In the rows, 128 means zero.
A single turn carries every row of the set below to another of its rows. Some are shown first; where does it send the rows asked next?
Duga: 159  83  118  156  132  159  132  129  158  119  102  96  157  116  168  88  80  154
pami: 152  176  114  54  88  133  103  110  152  111  123  149  113  112  137  100  111  123
rorod: 186  102  141  141  98  114  116  133  170  89  163  131  106  87  141  182  117  140
vud: 154  68  102  187  124  147  138  111  93  172  130  138  112  111  134  106  187  124
kufo: 155  111  116  132  98  181  122  61  146  182  136  130  116  157  130  66  159  105
Nufo: 131  83  152  104  123  163  211  127  158  111  133  153  86  98  98  123  173  114
Robog: 146  88  96  114  115  128  197  131  134  129  126  133  157  99  91  140  177  95
pulim: 190  183  151  101  106  93  95  111  163  122  107  136  116  100  97  120  139  135
kez: 80  146  172  130  91  113  161  120  161  124  149  133  161  141  130  117  140  99
Nisov: 116  103  164  176  147  175  148  117  167  164  124  147  130  152  146  92  82  137
Fode: 149  189  95  115  127  89  140  146  146  150  149  132  126  113  135  164  153  129
Zelev: 149  157  154  64  130  138  141  93  113  156  107  139  75  81  132  117  126  178
fekuv: 163  168  106  140  122  109  140  128  110  171  114  165  81  103  103  175  117  136
foma: 113  167  136  84  164  150  147  126  120  116  129  153  58  119  119  152  118  156
poge: 156  99  125  94  97  153  187  81  170  100  140  140  133  95  83  101  129  81
Surud: 205  71  107  173  106  154  112  81  152  94  136  124  141  115  104  104  120  139
kotab: 170  80  100  161  139  186  131  113  135  100  115  107  47  139  122  116  154  140
far: 180  96  117  150  128  159  150  110  175  153  148  106  154  160  118  148  166  186
zeru: 118  177  151  149  107  192  125  83  117  128  114  117  130  114  112  96  125  203
gagen: 119  188  120  205  100  162  137  110  107  148  128  122  89  104  124  111  148  162
tatus: 79  115  128  113  92  129  156  122  109  85  115  104  99  97  159  93  127  91
Dopub: 158  175  118  179  70  156  101  130  130  99  102  112  132  105  121  106  148  180
zilit: 124  104  193  76  109  143  104  102  132  159  142  167  156  121  136  132  149  142
loz: 98  112  129  139  102  133  184  142  139  72  135  120  134  122  129  171  88  143
Zeg: 124  108  123  133  148  128  115  84  78  139  147  129  77  83  133  139  124  76
Zoz: 151  76  187  150  135  182  147  78  162  146  156  154  109  128  122  91  159  175
Mafo: 131  101  134  196  153  134  124  154  148  146  104  106  115  127  163  74  138  104

Mafo -> Duga
pami -> foma
kez -> tatus
Where do these go?
Zeg -> rorod
zeru -> gagen
Surud -> Zoz
far -> kufo
Zelev -> fekuv
Robog -> poge

A single turn carries every row of the set below to another of its rows. Some are shown first; where does it send the rows asked next?
kep: 188  127  176  138  138  134  91  183  129  116  146  101  173  112  159  197
luvop: 142  71  153  115  169  170  114  161  80  142  121  162  154  93  175  118
gebiv: 97  117  227  89  107  86  122  175  80  123  164  132  184  93  83  182
sas: 117  56  181  132  124  176  134  150  148  106  132  91  179  123  115  117
tad: 125  141  141  65  177  163  117  166  152  88  179  102  183  131  185  149
Pakas: 158  108  189  147  140  138  122  172  177  123  139  107  189  118  96  138
muto: 148  89  185  127  112  82  147  144  152  108  126  105  182  110  122  149
lig: 113  52  166  107  106  160  135  133  105  95  135  76  173  125  171  148
mepa: 103  69  152  71  157  174  133  156  126  64  154  117  145  111  170  131
bal: 138  131  149  97  129  151  117  136  124  128  170  67  216  144  197  159
pag: 172  141  169  139  158  180  92  179  155  140  166  97  201  130  143  153
Dimi: 121  144  140  92  182  159  115  159  133  155  142  103  220  146  184  136
velon: 84  160  195  57  101  143  102  151  67  139  199  108  205  138  134  171
sote: 138  132  142  66  168  115  146  137  148  109  183  154  182  102  172  106
Saz: 93  51  161  104  155  168  136  156  114  114  99  110  168  124  149  126
rugav: 110  146  210  72  117  107  112  132  62  166  203  161  210  104  122  143
Kabak: 86  157  208  65  123  144  95  150  76  147  200  106  223  142  130  179
vifuf: 162  131  167  98  180  137  106  196  159  80  157  135  149  103  146  170
zim: 151  54  169  137  132  199  114  151  101  125  151  133  156  95  148  110
bobip: 79  156  196  59  117  123  112  158  68  143  200  100  222  125  137  178
bonog: 166  118  155  108  121  92  145  113  117  149  168  136  202  100  177  115
genit: 181  77  163  129  125  152  106  149  74  125  153  139  149  84  187  150
fone: 120  95  169  83  157  107  152  159  172  71  144  131  158  105  126  130
Nodo: 108  146  215  88  124  131  86  198  66  127  182  111  188  108  116  214
zazet: 66  103  210  65  84  148  115  151  57  112  172  112  173  126  111  167
ral: 152  136  166  125  187  148  96  200  145  136  116  115  185  128  146  174
falel: 110  92  196  136  208  164  98  170  101  101  172  133  148  85  153  94
dez: 146  134  148  111  146  176  121  133  139  157  186  105  224  132  170  104
dig: 103  106  203  80  114  147  97  169  20  137  190  145  169  84  140  175
fera: 120  140  195  137  221  152  87  187  132  107  180  113  172  104  149  119
siru: 118  145  232  96  128  136  76  186  79  132  178  124  187  119  100  209
zuvoz: 121  159  215  87  109  135  79  187  69  129  183  128  174  117  109  203
Beb: 76  89  198  125  201  159  115  163  128  87  163  98  167  110  139  96
suf: 142  121  142  99  172  125  136  137  113  170  141  161  201  107  175  96
vuba: 59  89  210  67  98  132  127  153  51  116  172  109  186  107  116  166
Sipe: 108  116  188  124  207  129  119  148  117  122  185  142  176  88  152  70
Kora: 167  97  158  126  138  157  129  127  116  159  175  156  189  93  156  82
bove: 115  117  207  81  97  149  92  164  30  132  185  156  154  96  125  170
zage: 97  134  224  82  91  94  118  163  89  123  167  135  179  113  77  170
vazo: 109  148  202  68  96  102  118  138  60  153  198  160  191  103  117  142
ligug: 103  119  205  135  208  119  115  172  150  99  164  116  175  102  119  100
Soke: 122  91  179  122  164  112  138  175  158  122  92  123  180  120  110  140
geku: 92  133  180  115  213  158  106  155  125  115  191  104  193  116  169  91
tes: 159  98  150  87  171  153  117  164  110  94  171  172  134  78  178  126
Teboz: 114  106  215  85  116  154  88  152  25  146  191  163  169  93  132  163
rig: 91  110  239  91  106  99  117  158  90  125  162  135  187  110  71  172
sapo: 111  144  201  72  115  94  119  151  51  159  201  156  202  87  128  154
Zal: 64  82  222  73  100  155  113  142  52  119  171  119  182  120  112  161

gebiv -> vuba
Pakas -> sas
Where do these go?
kep -> muto
Dimi -> ral
rugav -> Kabak
mepa -> tes
vazo -> velon
ligug -> Beb

